In the data rows, 128 means zero.
Some points, one per row:
[136  71 116 155 137 120 185  89 152 142 118 139]
[102 236 219 193 106 155 127 108 148 131 226 219]
[147 211 194 194 103 141 205 109 149  98 185 177]
[125 193 218 208  89 207 176  98 128 102 229 207]
[135  82  10 103 116  96 118 112  96 176 100  80]
[118 241 255 233  27 174 132  91 117 108 255 255]
[100 128 148 165 119 165  89 149 148 125 186 161]
[162  88 133 145  87 126 142 126 115 128  95 102]
[114 135 131 134 153 118 168 151 119 102  87 112]
[151 169  94 114  89 110 130  90 145 113 150 128]
[116 159 179 107 137 130 127 101 135 139 123 172]
[119 114 121 162 107 139  73 126 141 140 121 188]
[126  99 128 155  98 151 129 145 130 133 169 119]
[130 140 139 155 158 173 177 103 136 106 112 134]
[120  34   0  73 147  99  84 156 122 148  43  48]
[129  64 151 115 143 115 180 154 140 175  97 127]
[163 181 182 133 125 123 112 136 127  92 113 128]
[138 209 193 148 161 162 124 152 130 148 175 144]
[153 123 123 133 142 120  90 126 122 138 128 137]
[112  23  68  68 163 122 122 156 138 118  41  53]
[101  69   0  85 185  82  90 147 115 140  80  40]
[144 125  99  78 171  94 180  98 148 123  71  87]
[124  35  35  39 183  51 108 164 153 144  27  43]
[175 166 206 120 166 171 137  97 145 138  93 201]
[ 95 243 118 160 143 169 100  96  86 127 189 183]
[ 64   0  43 121 130 111 102 189 119 170  86  39]
[157 196  90  85  75 126  90 110  82 108 146 151]
[106 144 131 160  84 145  80 112 106 128 157 151]
[150 145 173 127 189 132  99 106 130 132  79 141]
[114 214 137 125 135 181 104 134 116  92 172 175]
[108 183 132 133 109 130 127 125  88 101 171 125]
[121  85 112 144 114 110 171 128 131 166  77 120]
[116  24  14  97 161  84 140 140 130 132  66  34]
[156 193 125 105 189 147 165 109 117  52 131 127]
[167  50   0  47 166  58 113 137 159 143  41  15]
Here are 10 more points, each followed by its number:
[137 129  12  51 121  77 110 124 115 107  91  59] 0
[172 137 189  82 182 119 134 101 129 159  85 178] 1
[160 173 210 208  70 179  89 113 123 156 205 201] 2
[ 86 161 186 139 133 137 103 129 119 113 173 161] 3
[130  74  53 134 133 131 113 161 139 118 124 102] 4
[139  94 148 153 107 135 187 146 126 126 119 126] 5
[179  60 107 100 199 111 121 124 148 150  21  83] 6
[135  71  90 151 114 120 166 107 122 150 112  85] 7
[134 199 166  68 162 118 128 110 141 107 135 173] 8
[127 222 144 144 170 175 146 138 126 126 130 150] 9
Which of these numbered points is nearest to each point below, ignoring the direction in which the first points spread most? Its number follows each.
[142  93 152 129 146  92 197 150 153 126  85  81] > 5
[136  81 100  38 183  94 126 144 141 105  46  76] > 8
[143 177 170 180  87 157 103  99 115 156 211 192] > 2
[145 125 176 106 153 142 147 114 141 124 108 132] > 6
[116 224 254 225  51 205  70 112 123 118 245 245] > 2
[147  38  88 122 144  81  88 152 140 156  69  99] > 2
[148  80 154 126 133  68 198 143 141 117  53  70] > 5
[135 129  52 127 195 108 152 111 141 104  54 154] > 9
[173 147 177 169  86 161 118 116 132 137 138 165] > 2
[152  73 182 185  65 154 121 153 118 142 149 145] > 2
[111  58  76 119 132 117 120 155 154 140 117 113] > 4
[128 142  61  70  90  87 112 119 125  94 124 103] > 0
[130 133 141 150 112 139 146  95 134 145 131 161] > 7
[132  32  68  77 145  99 150 143 138 137  64  86] > 5
[145   9  20  80 158 110 149 136 125 164  37  34] > 7
[123  50   9 102 135 111 139 154 160 137  71  73] > 4
[106 159 142 131 132 121  85 140 114 122 132 125] > 3
[160  48  51 120 170 141 141 151 139 134 136  87] > 4
[ 94 126 145 118 161  77 117 158 124 112 112 129] > 3
[124 131 110  61 212 103 136 160 134 112  89  89] > 8
[152 148 208 149 127 128 154  87 139 129 128 133] > 6
[101 173 255 181 103 171 105 113 120 121 200 222] > 3
[117 163 165 127 142 153 114 113 117 116 152 175] > 3
[123  79 101 187  81 108 131 144  93 149 157  60] > 7
[126 153 123 194 131 144 145 103 139 167 172 170] > 7
[110 168 146 133 147 116 175 148 140 122 118 125] > 9
[106 231 223 139 140 145 151  71  90  92 154 173] > 8
[131 158  38  60 138  93 112 111  90 118  98 121] > 0
[126  50 141 143 117  88 153 154 160 147 124  94] > 5
[156  97 122  59 150 102 127 126 140 127  69 103] > 8
